Each path below is one point turned by a fixed rotation once a step. After each direction that follows a path, write how fast that rotation turns it, in degrees per step (0 if it stays still).
Each turn is a multiple of 5 degrees from 10 to 175, or 0.
Each row of a path follows its step; steps can be skipped.

step 0: [ 1.25 -0.22  0.48  1.24  1.60  0.34  2.14  0.27  0.46  2.41 -0.23  1.22
  2.68  2.48 -0.17  0.17  1.22  2.46 -2.14  1.01 -1.71 -1.17  0.14  0.76
  2.47  1.43 -1.49  0.19 -1.08  0.79  3.39 -0.50 -0.19 -0.83  2.83 -0.54
  0.49 -2.56 -1.92 -1.02 -1.04  4.68 -0.98 -0.54]
step 1: [ 3.06 -0.26  1.94  1.78 -0.45 -2.90 -0.50 -1.51  1.36  1.08 -2.06  0.66
 -1.08  1.93  0.92 -2.17  2.01 -2.24  0.49 -2.01  3.72  0.75  0.05  1.03
  0.21  0.44  1.92 -1.10 -0.04  1.96  2.40 -0.37  1.16 -0.60  0.15 -0.15
  1.47  2.51  1.30  1.51 -2.46  0.48  0.63 -3.04]
step 2: [ 0.34  0.09 -2.38  0.92 -1.11  1.33  1.43 -1.53  1.09 -0.82 -0.94  0.11
  2.04  0.36  1.41 -0.48 -0.99  0.45  1.53 -0.99  1.00  2.19 -3.29 -1.10
  3.10 -0.72  0.50 -1.13  2.45  2.67 -1.53 -1.14  1.95  1.51 -1.17  2.58
 -2.10 -0.23 -0.64 -1.53  1.09 -4.43  0.22 -1.50]
step 3: [-0.55 -1.30 -0.94 -1.09 -0.58  2.52  0.52  0.25 -1.98  0.91 -1.93 -1.50
 -1.85 -1.06 -0.41  3.17 -0.31  1.43  1.86  0.07  0.70 -0.46  1.85  1.16
  2.85  0.72  0.37 -0.78  1.12 -2.02 -0.73  0.45 -3.91 -0.98  3.23  0.02
  1.87  0.16 -2.57 -3.20 -0.77 -2.58  0.92  0.03]
step 4: [ 1.31  1.01  0.50  0.43 -1.21  1.56 -0.93  3.60  2.13  0.09  1.94 -0.73
 -3.28 -1.02 -1.17 -1.39 -1.30 -0.73 -0.01 -1.93  0.86 -2.11  3.75  2.32
 -0.71  0.52  2.21 -0.44 -0.72  0.22 -0.29 -0.66 -1.52  1.56 -1.07  2.55
 -2.84 -0.14 -1.24 -1.32 -0.54  3.57  0.01 -0.03]
step 5: [-1.36  0.03  1.72  1.20 -0.33 -1.38  0.17  0.65  3.41  1.34 -0.13  0.25
 -1.72  2.80 -0.19  1.25  2.05 -0.74  0.91  0.01 -0.44 -0.17 -2.56  0.04
 -2.87  1.06 -0.30  1.54 -2.03  1.27 -0.05 -1.83  1.05  0.32  1.15 -1.64
 -4.46 -0.52 -1.55 -0.20  1.42 -1.83 -2.82  2.83]
step 6: [-1.75 -1.11  0.49 -2.53 -3.11 -3.09  3.07  1.52 -0.64 -0.01  1.84 -0.92
  1.08  1.23 -1.69 -1.74  2.95  2.69  0.94  1.44  0.59 -0.55  0.07  0.46
  1.20 -1.77  1.67  1.73  1.03  0.70 -0.85  0.07 -0.56 -3.31 -1.05 -1.64
  1.22  1.18  1.30  1.63 -0.67 -2.56 -0.15  0.91]
step 7: [ 0.06 -1.02 -1.59 -1.78  3.36  0.23  1.16 -0.39  0.34 -1.37  2.12  1.07
  1.27 -0.16  0.59 -2.05 -0.62  0.86  0.03  1.42 -1.89  1.57  0.54  3.44
 -0.48  2.15  1.63 -2.27  2.31  1.61 -3.73  3.23  0.95  1.20  0.58  0.27
  1.70  1.71 -2.32  1.45 -0.10  1.50  0.07  0.74]
step 8: [-0.46  0.42  0.03  2.00  0.82  1.60  0.13 -2.01 -1.06  2.54  2.35  2.56
 -1.27 -0.78 -0.53  1.58  1.70 -1.04  0.25  0.64  1.90  1.37 -1.92 -3.10
  0.87  1.18  0.37 -2.41 -0.26 -0.22  0.91  2.33 -0.05 -3.23  1.78  1.15
 -0.33 -0.23 -1.39 -0.91  1.12  4.86 -1.21  0.56]
step 9: [ 2.75 -0.76  2.47  1.72  0.83 -1.09  2.06  0.73  0.66  1.19 -0.78  1.25
  2.83  1.35 -0.05  0.58  2.45  1.66 -0.65 -1.28  0.68 -1.72 -1.45 -0.97
  1.35 -0.25 -1.46  0.19  1.48  1.40  2.53 -2.64 -2.87  1.69 -2.79 -0.49
 -0.17  0.12 -0.21 -1.59 -2.63  2.82  0.95 -1.80]
step 10: [ 1.13 -2.75  2.00  3.27 -0.80 -0.44 -0.07 -0.20  1.71 -0.59 -1.90  1.25
 -2.24  1.18  1.68 -1.73 -2.00 -1.06 -0.03 -0.08  0.55  0.83 -0.67  2.15
  3.67  1.20 -0.76 -0.63 -0.50  2.61 -0.34 -0.29  0.70  0.99  1.33 -0.11
  1.71  1.83  1.66  1.10 -1.40 -3.98 -1.54 -2.10]
Speeds:
[-0.37  0.25  0.14 -0.14  0.36  0.06  0.19 -0.98  0.73 -0.97  0.67  0.32
  1.33 -0.43  0.26 -0.43 -0.06 -0.11  0.88 -0.53 -0.58 -0.05  0.04  0.98
  0.46  0.65  0.09  0.48 -0.31 -0.15  0.03 -1.55 -0.26 -0.03 -0.48  0.24
  0.04 -0.68 -0.21 -0.41  0.40  0.42  0.37  0.29]
155
[ 0.20  0.09  0.61 -0.99  0.33  0.21  0.09  0.36 -0.58 -0.09  0.12 -0.13
  0.67 -0.09  0.37 -0.86 -0.45 -0.14 -0.65  0.39  0.96  0.07  0.91  0.27
  0.17 -0.19  0.58 -0.57 -0.63 -0.02  0.99 -0.42 -0.53  0.42 -0.60 -1.05
  0.27  1.08 -0.58 -0.38 -0.84 -0.26 -0.22  0.47]
125
[-0.37  0.48 -0.21 -0.47  0.68 -1.08 -0.34  0.35 -0.06  0.46  1.02  0.09
  0.02  0.26  0.60 -0.60  0.66  0.71 -0.83  0.40 -1.15  0.22 -0.29 -0.29
 -0.70  0.48  0.34 -0.02 -0.35  0.75 -0.28  0.33  0.13 -1.44 -0.34 -0.33
  0.44  0.16 -0.15  0.08  0.24  0.40  0.46  0.64]
45
[-0.97  0.07  0.41 -0.39  0.62 -0.45 -0.14 -0.39 -0.41 -0.12 -0.47 -0.50
 -0.67 -0.10  0.31 -0.29  0.10 -0.39 -0.56 -0.43  0.40  0.51  1.05  0.57
 -0.33  0.30  0.30 -0.38  0.78  0.61  0.21 -0.52  0.53  0.12  0.65  0.64
 -0.31  0.38  0.73 -0.24  1.14  1.03 -0.97 -0.43]
110
[-0.34  0.08 -0.14  0.11  1.01  0.03 -0.54 -0.32  0.33 -0.19 -0.32 -0.30
  0.57  0.63 -0.28 -0.43  0.75 -0.05  0.42 -0.38  0.89 -0.83 -0.31 -0.46
 -0.30 -0.45 -0.79  0.41 -0.40  1.31 -0.52 -0.22 -0.60 -0.37 -0.51  0.37
 -0.13  0.45  1.02 -0.05 -0.61 -0.91 -0.86 -0.05]
90
[ 0.05 -0.06 -0.40 -0.44 -0.31 -0.32  0.14  0.82 -0.20  0.94 -0.04 -0.40
  0.91  0.17  0.10 -1.22  0.11 -0.42  0.89 -0.68 -0.50  0.94 -0.62  0.70
 -0.39 -0.45  0.06 -0.45 -0.49 -0.22  0.59  0.16 -0.20  0.21  1.16 -0.06
 -0.08 -0.76  0.73  0.79 -0.31 -0.15 -0.55 -0.09]
70
[-0.48 -1.35  0.06  0.24 -0.10 -0.71 -0.74 -0.22  0.01 -0.22 -0.33 -1.17
 -0.13  0.07 -1.13 -0.41  0.05  0.25 -0.32 -0.64 -0.47 -0.27  0.07  0.40
 -0.03  0.80  0.75 -0.04  0.16 -0.24 -0.08  0.25 -0.09  0.46 -0.67  0.35
  0.48  0.03  0.06  0.25 -1.55  0.55  0.65 -0.35]
125
